One turning vector, and how many ticks it has turned
The counts run from 0 to 164.
[122 143 106 126  98 163 150 104 134 128 101 101 156 172 110 175 166 146
 105 183 175 150 100 102 104 161 123 173 142 129  96 103 141 137 160 186
 113 112 149 128 114 120 107  81 127 140 123 108  97 122 145 101 139 157
 152  92 137 129 166 144 128 102]  71
[109 125 113 152 113 116 117  82 133 112 126 104 114  98 108 158 199 130
  76  85 134 140 166 151 123  95 157 130 107 137 157  80 178 144  97 150
 113 141 113 134 116 117 146 158 137 138 106 125  81 144  81 132 129 156
 102 148 121 117 156 142 160  87]  62
[110 160 147 135 123 122 138 101 123 100 120 112 110 149 119 112 157 124
  50  51 156 146 168 134 201 115 158 150 115 131 130 108 163 134 107 154
 154 124 116 123 110 129 143 105 113 169 126  81  86 136 129 137 122 123
  80 104 135 147 106 122 151 138]  101
[114 152 126 119 125 154 122 104 163  90  93  84 127 164 153 143 161 135
  93 105 159 159 159 146 152  84 137 138 148 126 104  97 178 144 113 170
 161 111 120 148 123 132 133 129 121 194 114  79  91 136  86 108 120 129
 103 108 119  98 135 142 162 125]  104
[124 125 151 107 116 156 127 109 156 101 102 110 124 151 129 153 154 104
 102 120 185 186 129 171 161  84 149 159 123 105 130  84 136 135 139 166
 186 126 114 166 120 115 129  99 124 187 106  85  93 120  90 118 115 120
 113 104 156 132 132 137 137 144]  106
[123 139 133 118 108 158 136 125 153  91  89  84 127 150 129 158 187 102
 117 147 144 193 144 167 171  87 149 159  95 107 106  82 134 130 140 147
 121 120 120 152 128  79  99 121 113 157 136 133 135 105  96 120 163 145
  97 137 138 116 174 162 134 133]  109
[106 137 121  99  83 171 145 126 147  92  78  71 115 172 126 127 127 133
 138 109 102 150 133 122 164  91 124 159 159 160  85 124 170 154 137 178
 115 140 117  80 110 138 142  96 132 186 132  78  95 130 148 141 112 136
 116 134 115  96 140 155 139 109]  144
[123 103 157 110 100 137 157  93 159  91 157 162 100  72 120 149 171 115
 113 109 131 160 148 160 163 120 191 154  99 143 160 120 107 144 131 120
 130 146  87 142 112 109 133 150 118 119 114 164 104 163  92 160 117 132
  82 156 162  89 136 162 118 109]  20
[113 144 110 144  89 131 144  99 110 112 111 109 133 130  91 171 222 141
  72 145 160 147 129 131 143 136 139 178  96 113 131  76 141 118 137 165
  97 125 147 120 114  89  99 101 119 133 119 134 104 115 131 125 157 166
 118 129 139 155 174 143 143 103]  68
[143 127 120 146 127 161 108 122  91 106 101 102  92 187  95 147 149 104
  81 135 140 165 157 134 149 107 140 135 116  92 114  93 160 122 149  72
 151 123 137 120 116 159 135 105 156 115 140  78 114  87 167 149 161 173
 122  95 133 180 140 130 137 122]  34
[116 108 141 143 113 115 132  81 123 123 143 134 104  80 104 149 159 117
  81  66 146 138 155 137 149 108 172 139 110 144 180  98 161 152 108 140
 142 165  99 128 107 130 174 153 156 142 101  99  59 156  90 157 101 138
 105 133 155 131 123 129 143 109]  60
[132 136 137 110 157 167 146 139 119 146  78  98 165 184 122 140  94  87
 130 166 162 150 113 100  89 133 118 125 140 147  88 135 141 175 157 137
 131 123 119 141 127 146 147 105 165 123 175  72 133 105 124 121 161 144
 180  79 141 151 142 146 105 148]  78
[129 126 159  78 138 153 146 144 164 107 103 124 123 144 153  86  73  88
 139  96 121 134 126 127 152 107 127 122 157 166  82 162 127 166 130 165
 169 145  80 122 123 146 173 105 141 157 153  82 132 134 101 141 104 105
 120 128 141  98  94 160 113 148]  11
[107 132 121 127 124 121 140 109 139 115 125 110 111 108 126 110 125 137
  99  65  96 109 169 112 120 115 156 114 140 181 131 148 184 173 102 141
 110 144  90  96 120 164 184 163 149 135 140  99  88 163 105 164 115 143
 115 156 114  92 121 152 149  97]  56
[140 142 101 117  94 120 108 116 150  94 125 119  85 134 135 114 187 136
  71 124  96  91 130 123 154 122 120 140 162 123  66 130 120 109 115 182
 130 135 106 100 114 126 134  87 118 133  90 123 125 153 128 119 109 157
  92 156 105 106 116 174 166  63]  137
[124 137 127 145  88 151 157  83 118  94 162 150 101 145  90 167 188 146
  80 130 143 149 159 116 163 166 173 173 116 125 140 123 130 121 151  93
 116 111 143 114 109 144 111 116 118 106 123 130  73 133 180 154 131 168
  95 108 148 126 141 133 123 104]  27
[145 127 154 117 144 153 166 134 112 115 134 153 119 151 107 126 100  93
 121 128 125 151 153 104 142 166 159 133 112 144 119 174 110 159 157  53
 126 117 108 116 128 159 145 133 147  69 188 115 136 114 166 169 163 156
 130 100 150 139 120 152  89 146]  121
[132 136 132 102 125 177 172 138 149 101 112 127 137 167 138 151 131 115
 146 186 122 155 133 100 119 161 146 153 135 147  70 162 110 157 166 110
  98  92 126 130 141 130 111 129 129  97 183 149 149 114 149 134 168 165
 132 111 137  81 164 172  90 125]  117
[106 135 121 108  76 154 143 122 137  82  93  75 106 163 120 108 148 139
 117 101 101 139 138 121 182 100 130 161 140 153  87 123 157 139 132 173
 102 144 125  67 107 131 138  86 121 176 132  88 101 131 161 151 125 146
 102 146 114 119 135 146 138 109]  143
[115 159 113 126 138 157 148 142 102 121  74  67 158 195 116 139 127 111
 118 153 139 149 127  94 118 138 119 138 126 141  77 125 157 157 150 141
  94 107 141 119 129 132 126 106 147 119 188  93 137  91 152 125 183 169
 156 104 120 153 166 153 117 135]  76
[127 122 121  99 115 131 156 140 144 118 122 125 123 110 130  99 110 119
 135 128  77  83 115  90 111 155 127 120 153 185  86 176 121 163 133 159
 103 152  86  87 122 144 173 122 141 103 154 122 134 154 130 149 123 147
 134 158 117  89 116 180 120  83]  50
[131 107 118 124 120 160 160 104 143 133 141 137 139 111 118 190 166 119
 132 191 134 143 112 110  54 157 152 137 139 153 119 133 122 150 156 110
  87 125 111 151 136 138 131 155 159  68 141 156 121 133 120 130 144 178
 158 130 137  88 173 167 114  84]  158
[129 146 107 147 101 166 143  92 131  94 129 118 109 181 110 166 179 152
  86 144 131 154 176 103 132 153 156 156 154 127 106 125 169 129 142  89
 107  98 153 113 124 164 111 124 129 116 133 115  84 127 183 131 146 179
 116  94 118 108 149 139 141  95]  29
[117 175 116 126 127 114 148 101 149 107 141 128 122 143 147 109 156 154
  57  75 127  98 162  89 150 159 141 133 161 158  88 153 163 141 100 176
 134 108 111 118 119 149 148 124 107 143 122 106  94 164 127 117 111 135
  90 120 111  89  97 149 157  99]  97
[123 113 169  99 125 129 142 144 138  92 116 119 105 104 139  94 108  87
 125  69  98 152 158 154 184  77 163 125 107 157 121 143 135 162 120 126
 135 153  71 115 115 118 164 141 136 142 162 112 134 138  83 167 134 121
  84 162 147 104 119 164 116 142]  14
[132 128 137 124 171 132 138 151 107 137  80  99 143 134 123 114 107  74
 121 124 120 141 141 126 104 113 144 100  96 140 103 135 140 167 130 106
 112 131  91 148 132 121 156 149 157  85 190 105 179  96  86 138 194 148
 146 136 137 150 152 162 110 147]  82
[135 130 134 119 183 129 129 149 125 135  93  98 154 137 142 121 107  70
 124 137 121 129 136 127  80 117 133  90 121 144  98 139 136 169 125 120
 123 126  90 153 142 122 165 153 166  83 183 111 176 112  71 126 174 155
 148 138 128 131 159 177 115 130]  83
[122 132 147 117 102 152 136 125 140  90  93  98 121 141 121 154 183  99
 103 126 160 195 146 178 186  74 152 158  84 103 122  82 134 134 143 146
 143 126 116 151 112  77 105 104 117 166 132 122 127 107  98 129 155 134
  97 126 160 137 162 140 129 142]  108
[127 154 129 130 125 154 158 133  84 124  78  84 150 184  95 139 136 113
 100 147 149 159 133 103 137 144 131 153 100 135  89 113 150 155 163 136
  92 115 144 105 117 119 122  91 144 120 184 101 136  88 161 132 186 168
 151 109 132 169 160 137 110 139]  75
[128  81 156 113 112 167 156 112 128 121 126 136 125  87  95 191 148  89
 157 158 155 181 114 153 109 112 171 154  97 144 167 103 119 165 163 104
 113 158 103 143 118 110 140 142 164 105 143 135 106 126  96 163 148 144
 145 131 176 127 170 149  96 119]  154
[116 121 148  98 125 141 137 123 186  89 120 113 110 102 157 119 129 106
 148  93  97 148 161 153 138  82 163 121 134 164 121 140 148 164 114 140
 128 140  69 138 131 129 154 164 136 147 135 134 125 148  69 155 121 124
  92 158 136  62 135 176 134 113]  16
